Rows are one point carried round by a steady rotation, each followed by how many steps it has turned.
The counts run from 0 to 165.
[  1   9 -20  -1   3   7  -3   1  -1  -3  -6  16  29  10   7   7   1   5
   5   4   2   1   0  -3  -6  -5 -12   6  17  24  -3  -2   2  -6   5  18
 -18  -2  -7 -17   8   2  14  -1]	151
[-15  -2   8  -1  12  16  10   1  -3  -1   1   7  13  -2   2  -3  -2  10
  10  -8   0  -5  -8  23   9  -8  -5 -17   4  11 -15  -6   2  -8  13  -3
  -7   7   6  -6   9  23   3 -15]	108
[ 10   3   0   1  -4  -7   0   8  -8   3   0   2   4   5   0   9 -16   4
  19  -7  -4   3   0   3   8 -12   0  13 -14  13  10  -4   1  -8   8  27
 -26  -4   6   1   8   5   4   2]	79
[  6  -2 -11   4  14  -2   1   4   8   0  -4  -3  17   7   9  11   4  -3
  12  -2 -13  10 -12  12   2  -6 -20   8   8  18 -11  -9   7  -7  -2   4
  -7   0  19   1   8 -10  22   4]	154
[-11  11   4   2  -2  13  22  -5  -8  -2  -1  12  17  10  -7   5   2  11
  -4  -1  12  -5   0  22   9 -17   1  -7   7   3   3   1   9  -1   3  16
  -5 -24  -2  -2  17  11  -4  -6]	125
[ -4  -3  -6  -1   5   0   6  -1   1   5  -6  12   7   2   2   2  -7  -8
   2 -25   0  -9  -5   7   5  -5   2   6  15   2  -6  -3  11 -25   0  15
 -22   9  12   1   8  -6  17  -6]	7
[-14   5   2   4   8  -5  -6   1  -9   5   1   2  -9   1  -9  -3  -1  -5
  12  -2 -21  -4 -23  11  10 -22 -10  10  -9   9   3   8   1  -4   4  12
 -15  -1  -1  -7  10  15  14  -3]	82
[  7   6   0  -7   8   3  15   0  -5  -6   7  -9  12   2  15   1   1  -1
   9  13 -16  10 -10  18   4   0 -14   7  -1   4  -8 -16   4   3  24   0
 -10  -8   4 -10   3   9  17   0]	59
[-18  -6   0  -2   9  13  15  -6  -8   3  -4   4  -4   8   1   6  -8   8
  13 -20   1   2 -14  10  13  -9  -7  -3  -7   7 -13  -8  -2 -11  10   5
  -2  -4  -9  13   2   7  12  12]	99
[  6   3  -3  -8   5   3   8  -2  -1  -4   3  -4  12  -2  21   1  -5   5
  12   9   7   8   1  13   2  -3 -19  -3  10  -2  -1 -11   5   8  30  11
 -13  -6   1 -14   5   3  14  -9]	58
[ -3  -5 -17  10  -4  17   2 -10  -1   6  -6  -1  14   1  -2  -1   0   4
   7   1  -4  12  -2  10  -4 -13 -20  -3   9   9  -2 -12  -5  -6  13  13
  -4 -16  -3   6  13   4  22  15]	144
[ -2   4   6  -4   8   4   0   6  -9   6  10   2  -4   5   0   9  -5  -5
  18   0   0  -2  -8  13  22 -18 -14  -1  -2  13   3   5   2   8  17  14
  -9 -12  -7 -16  15   7  11  -9]	76
[ -8   6   6  -7   8  11  18   3 -12  -3  -2   7   5   5   3   3  -9  13
  13 -31   2 -11 -15   2  15  -9  -1   2  -8  13 -10  -9 -10  -8  11  10
 -12  -7 -12   4   2   5   1   0]	98
[  7   7  -7  -7   2   5  20   1  -3 -11   3  -2  15   1  18  10  -1   9
  13   2   9  -7   4   8   4   3 -17  11   8   7  -4 -17   0  -4  23  16
 -11 -11  -9  -8  -2  -2   8  -1]	53
[-19   1  11   2   4   1  15  12  -5  -6  -5   7  13   7   5   2  -7   9
  -8 -13  13 -12  -5  19   9  -4  -6   3   4   1  -3   2  14 -20   6   9
 -15   9  11  -1  11  -4   0 -14]	115
[ -1  -3  -5  -1  11   6  -1  -4  -8   2  16  -7  11  -1   8  -3  -6  -1
  16  18   0   9  -9  12  -2  -2 -16 -14   3  11   2  -9   3  -4  18  14
 -11  -7   6 -10  10  16  16  -1]	63
[  2   2   0   6   1  16  15  -2  -6   5  -6   1   9   5   1   0 -12   6
  15 -10  -3   1   8  18  18  -1   9 -14  14   8 -12 -18  -1  -8  13   2
 -13  -4  -2  -5   1   0  14   2]	9
[  4  -6   3  13   7  -4  15 -13   7  -2 -11   4  12  -1  18   3  -4  17
  14   3   8  -3  -8  11  12 -10 -19   6  17  -3   1 -16  -3  -3   5  12
   1 -19  10   1  -4   3   8  -6]	40
[ -8   1  -4   1  15   1   8   0 -14  -3  11 -11   4  12   9  11  -6  -1
  21  12   6   1 -10   1   9  -6 -12  -5  -2   7  11 -10   6  -6  10  20
 -14 -17   5  -2   6  -3  16  12]	67
[ -7  -8 -18  -3   5  -7   9  -8  -7   5   3   8  12   6  16   6  -3  -9
  -1   7   1   7  -9   2  -8   0 -15  21   0   9  -3   1  11 -17  11  14
 -12  -3   2   1  10   4  17  -7]	56
[  0  -4 -12  -3   3  -8   1   9   7   6  -1  -3  13   8   4   7  -2  -2
   1  -1  -7   4 -14  13   4 -10 -30  15   2  21  -5  -3  14  -7   3   9
  -7   9   7  -4  21  -8  11  -4]	159
[  9   6   3   7  -3   9  14   5   5   8  -5   6  15   0 -10  -8  -4   7
   4 -16 -13   1  -4  23   6  -7   4   1   2  19 -10 -12   8 -15   7   1
 -16   9   5   0  16   4   4  11]	15
[-11  -8   0  14   0   2   3  -3   2   5  -6   2   7  -5  -6  -6   3   0
  -4   4 -10  -3  -7  27   4 -12 -11   4  10  -8   5  -3  10 -20  -2  12
  -7  -7  22   5  16  12   9  -7]	127
[-14  -9  -1   3  -2   5  -1   0  -3   1  -6  19  12  -6   5  -2 -14   3
   4 -13   1  -5  -7   5  -2  -1   4   6  -1  11  -9   0   0 -19  12  13
 -25  18   4   3   7  17   6 -10]	101
[ -4   4  -7   6  -2  -5  10  -7  13  -2  -7  20  15  -1   6   1   6  13
  -8   3  -4 -12  -8  21   5 -15 -18  24  10  10  -1   3   9  -4   3   9
  -1   1  -6  -7   5  11   4  -7]	38
[ -7   3  -3   6  -1  12  16  -3  -7   8  -7   9  10   5  -4  -4  -4  -2
   4 -10 -20   7  -3  19  10  -1  15  -7   9  18 -14 -11   2 -10  10   0
 -11   0  -3  -4   7   3  17   5]	10
[  1  -9   3   9  14   8  -2  -1  -2  11   0  -1  -6  -6   4  10  -9   1
  32 -15  -7 -10  -4  14  14  -7  -4  -4   4   8  -9  -8 -11  -9  10   8
 -13  -3   5  -8  -2  16  13  -9]	90
[ -6  -4  -9  17  -6  -1   9 -12   6   1  -6  16  12  -2  -1  -1  13  10
  -1  11  -7  -4  -9  23   6 -11 -12  12   8  17  -6  -9   2  -2  11   7
  -3  -5  -5  -1   6  20   7  -1]	37
[-25 -18  -5   7   5   4   6  -8  -8   4 -11   6   0   1   1  -1 -12   4
   7 -14  -9   2 -10  12   7  -9  -7   0  -5   6 -13  -4   3 -17   9   5
 -14  13  -4   9   3  16  15   2]	100
[  1  -5  -6  15  -5  -3  15  -9   6  -2 -13   6  16   3  10   7  -3  22
   7  -2  16  -4   2   7  14 -14 -16   7   9   7   7 -16   1  -6   3  20
  -5 -12  -5   6   1   2   1   4]	35
[-11  -8  -1  17  13  11   8  -5   1   7   4  12  15   1  -2  -6   1   4
   1  -9   7   5 -17   9  16 -13  -4 -17  15  12  -5  -8   6  -8   3  12
  -7  -1   5   4  13   6  13   9]	18
[  5   5  -3  -1  10   9   9   1   6  -3  -5  -3  12   7   9   3   4   6
  11 -10  -2   4 -16   7   5 -16 -22   1  21   3  -6 -13   3  -2  10  10
  -4 -14   2  -1   4 -11  21  15]	148
[-13 -15  -7  18   8   4   3  -6   9  12 -12  15  19   5  -4   2  -3  11
   1   7  -1   0  -2  17   9 -12  -3  -1  10  14  -1  -1  17 -15  -1   5
 -12   8   7   2  10   7   9   7]	24
[ -2   1   3  -8   5  10   3   4  -2  -5  -2  19   8  -6   9  -1 -13   7
  13 -22   8  -9  -5   7   3  -5  -3  -3   3   9 -11  -2   2  -9  20  11
 -21  11  -3  -2   3  10   2 -13]	102
[ -4 -11  -6  23   4  -6  13  -7   5   9 -10   7  22  11  -3   7  -4  10
   4   3   0   0   0  13   9  -8  -8  13   2  18   3  -8   5 -19 -10   9
  -7  -2  10   6  12   0   2   1]	29
[-16   0   0   9  -9   3  14   1 -12  -5 -10  20  16   6   0   3  -4  11
  -9   7   3  -5   3  21   7  -6  11   6   2  11  -3   2  14 -13   7  11
 -16   0   2  -2  10   8   1 -11]	119
[ 11  -2 -17   1   1  -2   2   6   3   5 -10  -2  21   9   7  14  -7   3
  13  -6   0   6  -1   2  -4  -6 -16  13   6  20  -4 -11   6 -10  -2  17
 -16   2   9   1  11 -12   9   5]	155
[ -3   5  -6  -5   4   7  25  -5  -9  -9  -1  -5   9   9  16   8   1   6
  11  10  -6   6  -7  12   6  -1 -17   8   4   8 -10 -14   5   0  21   6
  -5 -13 -14  -8   0   1  17   5]	54
[  2 -12  -7  11   4  -2   3   4 -11  11  -5 -11  -4  10   6  12 -11  -3
  24  13 -13   6   1  15  10  -8  -4   9  -9   8   5  -3  14  -3  10  11
 -14  -6   8  -1   7   0  20   9]	73
[ -3   2  -9   0  -4  -1   4   5  -2  -3  -3   5   9   6  -1  10   0   5
   4  13 -16   9 -16  13   8 -11 -15   9  -7  30 -10  -4  16   5   9  13
  -9   5  -9  -7   8   6   9  10]	163
[ -6   7  -3  -5   2  20  13  -3  -8  -3  -2   7   3   5  -9   2  -4   3
  13 -14   2  -6   2   7   9  -7   9 -15  16  13  -8 -12   2 -12   6  20
 -20  -8 -11  -6   2   5   7   2]	4
[ -1   7  -5  -1  -2   8   7   0  -5  -4  -6   3   7   2  -7  -1 -11   4
  12 -19  -3  -7   2   1   2  -4  10  -1  11   8  -1 -19  -2 -25   1  23
 -30  -3   4   1   0  -1   7  -2]	3
[ -5   8   3   7   7  10   2  -2 -10   1  -4   3  -5   5  -3   7  -2   8
  25   0 -24  -9 -10  11  12 -12   5   1  -6  17  -5  -8  -7  -5   6   9
 -18  -7  -3  -5  -2  19  13   7]	86
[-15  -5  -2   3  11   5  17  -5  -5   9 -10  13  10   5   4   8  -9   4
   9 -15  -6   5 -12   7   2  -4   5   5  -6  11 -12  -2   5 -24  -1   3
 -13   6  12  16   8  11   5   8]	105
[  4  -2   6   2  20   5   6   8  -9   4   8  -6 -11   7   7  18  -5  -4
  19   4  -4   0  -7  15  18 -12 -13   2  -3  10   2  -2  11   1   9  11
  -7 -14   7  -3   6  -6  20   8]	72
